Named turns come first, each shown by rows before and after it. Which turns, in which order, take the first row of each pair that follows to the second? Write the first one first, as in the answered first pair.
j_556 (before -> after):
[ -2  -5  -2  10 -14   4   9  -1  10  11  -2  14]  ->  [ -1  -8   7  12 -12   0   3   0  11   9  -9  12]
[ -7   9   0   7   6   2   3  -1  18  14 -24  26]  ->  [ -8  11   4  10   8   2   2  -1  23   5 -19  26]
[-34  12  22   2   1  -1  23  18  35  23   8  34]  ->  [-31   6  16  -2  -2  -2  23  20  26  41  -3  32]
j_401 (before -> after):
[ 18 -13 -15   2 -14   0   7  -3 -28  26  -8   2]  ->  [ 16 -11 -26  -6   3  -6  10  -5 -28  20 -10   0]
[ -2   8   4  -5 -12   9   3  -4   4  16   1  -6]  ->  [  0   8  -1  -9  -6   7   2  -3   1  16  -2 -12]
[ -4  20 -10 -12  28 -10 -10  -1  27 -26  19  -3]  ->  [ -7  20   4   3   9  -3  -5  -1  35 -28  26  12]
[ -2  22 -21  -7  15   6   3  -1  13  -7  14   1]  ->  [ -5  21 -11   2   1  11   5   0  18  -8  18  10]
j_114 (before -> after):
[ -2  13   4  -3  -1  -3   7 -14  25  29   8 -14]  ->  [  5   4  27  13  -3 -11  -8 -14  20   4  13 -18]
[  6 -17 -17  10   9 -26  24  -8 -15  15 -30  33]  ->  [ -2   8 -13  24 -29  -1  30  -5   4   4  11  42]
[  1   9 -29   7   0   7  11  -4 -14   2  20  -4]  ->  [  8  -3 -11  19   4  -1  -4  -4 -21 -19  19  -9]
[  1   1  13   0 -27  11 -13   4   9  23   2  -6]  ->  [  8 -12  22   3 -14   0 -23   2   0  16 -11 -12]
Pairs:
Between the rows of a pair lie two turns.
[-19   3  -4   8  -3   3  24  -6  13  -2   8  37]  ->  [-11 -10  17  16 -25   4   9   0   1  20  -4  27] => j_401, j_556
[-13  33  18  -2 -22  15  -2  -2  27  -3  21 -12]  ->  [ -9  30 -10  -6   7   3   7  -8  10 -34  28 -13] => j_114, j_556
[ -6   9   6   0  27  -8  -3  -2  13 -25   1  -5]  ->  [ -8  17 -25  -3  -1   8  23   1   2   7  10   9] => j_401, j_556
[ -7   5  35  32 -34   9   1  -1  16 -26  27  28]  ->  [  9   0 -16   7 -51  20  10   6 -26  41  11   4] => j_556, j_401
[-11 -15  14  -2 -17   0   7   4  23  35 -25  20]  ->  [-13   0  16  13 -34  10  10   4  31   2  13  24] => j_114, j_556
[ -5   2  20   5 -12  -3   1   2  12  12  -7   2]  ->  [ -4   7  15   4 -19   3  -2   3   9  12   2  -6] => j_556, j_401
[ 17 -30   7  13  16  -5  -3 -11 -11  -7 -22  -2]  ->  [ 13 -10 -34   6   3  10  23 -11 -14  -2   3   6] => j_556, j_556
[ 10 -17  21  -4 -23  -9 -14   9   3  17  -8  -4]  ->  [  1  -4  30  -2 -15  -8 -15   6  25  -7   5  -1] => j_114, j_556
[  7   8 -13  -5  -4   7 -11   2 -10  -4  17 -21]  ->  [  6   3 -17 -12  14  -3 -10   0 -11  -4   4 -20] => j_556, j_401
[-8  4 20 -8 -4  3 -3  0 19 -3 18 -5]  ->  [ -9   7   0 -15  11  -1   6  -3  14 -11  21  -4] => j_114, j_556
[ -2  11  -6  -3  16  -1   1   0   4 -16  14  -2]  ->  [ -5   9   0   2  15  -1   4  -1   8 -19  12   8] => j_114, j_401
[ 12  -2 -10  -5   7   7  -4  12 -14  15 -18   2]  ->  [  5  16 -12   1   8  12   2  10   3 -17  12   8] => j_556, j_556
[-11  16   7  -6   2   3 -22 -20  -1  -5  32 -14]  ->  [-10  16 -18 -18   6   3  -8 -20 -13  15  22 -11] => j_556, j_401
[ -8   1  -7  -3  -1  11  16   0   8  20 -23  23]  ->  [-13  11   4   4   5  10  12  -3  24 -12  -6  26] => j_556, j_556
[ -8   9   0  -9 -26   5   7  10  23   9   0 -13]  ->  [  2  -4  18  -1 -19  -6 -12  11  12  -9  -3 -27] => j_401, j_114
[ -1  -2  31   9 -14 -23 -10   1  23  11  18  -6]  ->  [  1  -3  12 -10  -2 -26  -9   2  14  37   1 -19] => j_401, j_114
[ 11 -19   8   5  11 -13  -5   2 -16 -14 -14   1]  ->  [  4  -2 -11   5  10  -5  10  -2  -8 -30  10  11] => j_401, j_556
[ -3 -12  10   5 -16   1  19  -9   4  20  -9  15]  ->  [ -3 -11  33   9  -6  -5   1 -10  14  -6  -3   4] => j_401, j_556
[-10  11 -27 -29   8  11  -6   2   3  30  -1 -26]  ->  [  4 -14   3 -13  23  -9 -29   1 -15  -1 -13 -36] => j_114, j_114
[ -7   8  14  -5  22  -6 -17  -3  15 -26  -1  -9]  ->  [-14  22   6  -7   7   7  -7  -2  26 -18  13  -3] => j_114, j_114
[  5 -13  20  27 -19   5   5   0   0  -5  -5  12]  ->  [  4 -19   1   7   7  -4  12  -3  -7  16 -31   9] => j_114, j_401
[ 16   9 -10   3 -25  27  -7   2 -12 -10  38 -19]  ->  [ 19 -14 -17 -10  32  -5  -9  -6 -25 -28   1 -19] => j_114, j_401
[ 21  12 -21 -16   0 -10  -9   7 -20 -27   3 -22]  ->  [ 16  11 -24 -17  12 -15   0   4 -15 -33  -1 -10] => j_556, j_401
[-9 10 -1 -7 -7  8  7  0  9 10 11  5]  ->  [-3  6 -6  0 -6  6  5 -2 -4 -8 21  3] => j_114, j_556
[  9 -14  -5  14  24 -23   0  -3 -27 -57  15  12]  ->  [  3 -25 -12 -16  43 -32   4  -2 -23   4 -36  11] => j_114, j_556
[  6  -4  -7   2 -21   8   6   1  -8  25  -3   3]  ->  [ 15 -12   2   5 -13   0 -11   1 -20   9  -3 -13] => j_114, j_401
[  3   0   5  -3 -21   7  -1   2 -12  18 -10  -6]  ->  [ -2  -1   7 -13   2  -4  -2  -1  -3  16 -23  -5] => j_556, j_114
[ -5 -11   1   8   9 -22   3  -8   4 -19 -10  12]  ->  [-10   2   1  13  -7 -10   8  -7  14 -21   8  17] => j_114, j_114
[-2 -3  6  4 -2 -2 11  6  8 -7  5  6]  ->  [  1  -4   5   3 -11   1   9   7   4   3   5   3] => j_401, j_556
[ 2 -1 -7 -9 -2 -6  5 -3 -8  3 -4  5]  ->  [  3   2  -1  -2 -14   0   2   0  -7   0   6   3] => j_114, j_401
[ -8  26  -3  -2   5  10  -6  -1  22 -10  28  -5]  ->  [  6  -6  16   0  27 -13 -26  -2   0 -13  -6 -16] => j_401, j_114
[  2  -6  19   5   0  -7   2   1  -5  -1 -15  16]  ->  [ -1   2   7  -3  -7   0   9   2  -2  18 -14  16] => j_114, j_401
[ -4 -17 -14  15 -26   5  15   4 -29   1  16  -1]  ->  [ -1 -21 -15  11 -18   1   8   4 -35   3  11 -12] => j_401, j_114
[ 24  -1  22   2 -17  20 -21   4  15   0 -10 -12]  ->  [ 25   1  -1 -17  16   9 -19   0  10  -7 -17 -25] => j_401, j_401
[ -5  11 -27 -22  21  -6  11  -4  -9   1   2  -7]  ->  [ -3  18  -1   4 -14   9   1  -1  -1 -20  33  -4] => j_114, j_401
[  0   2   4   9 -13   7   2  -2   1   6   3   5]  ->  [  0   2   6  10  -2   1   0  -5   2 -11   7   4] => j_114, j_556
[-12   8   2 -14  -5  13   5  10  -1  21  23  -3]  ->  [ -2  -5  23   0   1   2 -14   9 -10  -4  24 -12] => j_401, j_114
[  4  17   0 -23   9   6  -8   0  10  27   3 -12]  ->  [  1  15  12 -20  22  -2 -12  -3  21  10   1  -9] => j_556, j_401
[ 12   4   0 -26   7 -11  19 -10  13  12 -13  -5]  ->  [  8   2   8 -21   9 -13  20 -12  20   4 -14   3] => j_401, j_556
[  0  -4 -22 -10  12  16  12 -18 -21  10   4  -2]  ->  [ -1  -2  -2  10   3  18   8 -19 -13 -22  23   7] => j_401, j_114
[ 0 -6 51 37 -9 -9 -2  2  0 -5 -8  4]  ->  [  8 -18  18  23  29 -27   7  -4 -25 -18 -20   0] => j_556, j_114
[ 13  -3   3  15  -3  -1 -15  -1 -10 -15   4 -15]  ->  [  5  13 -13   8 -17  14  -1   1   2   0  17  -9] => j_114, j_114
[-11  18   2   2  -4  16   8  10  18  -5  22   5]  ->  [ -1  -9  22   9  20  -7  -9   7   2 -23  -2  -1] => j_114, j_401
[  8  -3  -2 -23  41 -15   7  16 -18  10 -50  15]  ->  [-12  35  -2  -2  -3  17  32  15  22 -13   8  48] => j_401, j_114
[ -3  -5  -9 -10  26 -19  -4   7 -14  25 -21 -14]  ->  [  4  -8  26  20   6 -16 -24   9 -13 -17   6 -17] => j_114, j_114
[  2 -26   2   9 -18  -4   8 -10 -14 -27   7  33]  ->  [  6 -25   6  11 -31   1   3  -7 -18 -19  12  25] => j_401, j_556
[ -4   3   7 -17  16 -13  -5  -7  12   8 -22  -4]  ->  [-11  15  -4 -14  15  -7   9 -10  22  -6  -5   9] => j_401, j_556
[ -2   4   0   0  -5  24 -13  -5  -5  -2   5 -28]  ->  [ -3   6  -8  -7  -2  23  -8  -5  -4   7  -1 -27] => j_114, j_114
[ 10  -1 -26  -7  -4 -12  13 -15   1 -14  17  -8]  ->  [ 14 -13 -13   1   3 -21   7 -16  -4 -24   8  -5] => j_401, j_114
[  5  19 -14 -10  16 -16 -11   4   6 -17  -1  -1]  ->  [  1  20 -23  -9  11 -13   3   2   6 -10  -2  14] => j_556, j_401
[  8   5  -8  14  11  -8  -8   3  -7 -29  27   5]  ->  [  8  -6 -18  -3  34 -19  -6   2 -13  -6  -5   2] => j_114, j_556
[  0  -2   0  11 -14   6   3  -8  -8   0   2   7]  ->  [ -1  -4   7  13 -11   4  -1  -8  -5  -6   1   6] => j_556, j_556
[-10  18   5  -1   7  -1 -13  -3  13  -6  12  -8]  ->  [ -8  18 -13  -6  -6   6  -2  -1   2  18   9  -5] => j_401, j_556
[ 14  14  15   1   0  -6 -26 -10  -5  -7 -10  -7]  ->  [  9  28 -12  -5   3   1 -10 -13  -2 -15   8  -2] => j_401, j_556
[ 11   3  -5   5  -4   2 -21  13 -20  11   2 -20]  ->  [  9   8  -5   7 -12   6 -19  14 -16  10   9 -18] => j_114, j_114
[ -6  -5 -26 -10  14  -7  18  -1  -4  12 -11   7]  ->  [  3 -10 -13   5 -22   4  13   5 -13  25  -3   6] => j_114, j_556
[ 14 -11 -12  19 -34  15   7   1 -27   9  18   1]  ->  [ 16 -10 -35  -3  -3   3   4  -1 -36   8   9 -17] => j_401, j_401
[-32   9   5   0   9   3  20 -13  24 -23   5  34]  ->  [-23   2   3   6 -33  18  24  -5   5  22  -1  32] => j_401, j_556
[ -7  -6   6   2 -22   0   1  14  11 -22  35  -6]  ->  [ -6 -13  -8 -11  16 -18   3   8   3 -34  19  -9] => j_114, j_556
[ -1  -9  14   0  12 -12   2  -5  18 -12  -5   1]  ->  [  2 -10 -10  -9   2  -6  14  -3   2  19 -12   1] => j_556, j_556
[  4  -5 -12  -6  -8   7  -3  -2   8  35  -9 -19]  ->  [ 11  -3  -2   3 -13   8 -19  -1   4  15   7 -32] => j_114, j_401
[-18   7  22  -7   5   0  -7  -3  34   5 -14  18]  ->  [ -8   0  31   9   5  -4 -16  -4  20 -27  -1  14] => j_556, j_114
[ -7  13  -1   1  -7   5   7   2  19 -25  17   9]  ->  [  6 -18  12  -2  12 -16 -10   3  -6 -11 -22  -5] => j_401, j_114
[ -7  -7   2  17 -17   8  43   8 -17  16  18  17]  ->  [  3 -12  -4   4 -12   6  28  12 -35  34   8 -10] => j_401, j_401
[ -3  -1 -15  -4   3   0   5 -12  -4  10 -10   3]  ->  [ -9   7  -6  -2  -3   6   4 -11  12   9  -4   6] => j_556, j_114
[ -7  23  28  17 -26  20 -12   3  30  -8  29 -11]  ->  [-15  25 -15 -22   0  15  12   1  28  44  -5  -9] => j_114, j_114
[ 14   4 -26  18 -35  15  -8   1 -20   0  24  -8]  ->  [ 14 -11 -20   5 -24   7 -13   2 -24  36 -15 -13] => j_556, j_114
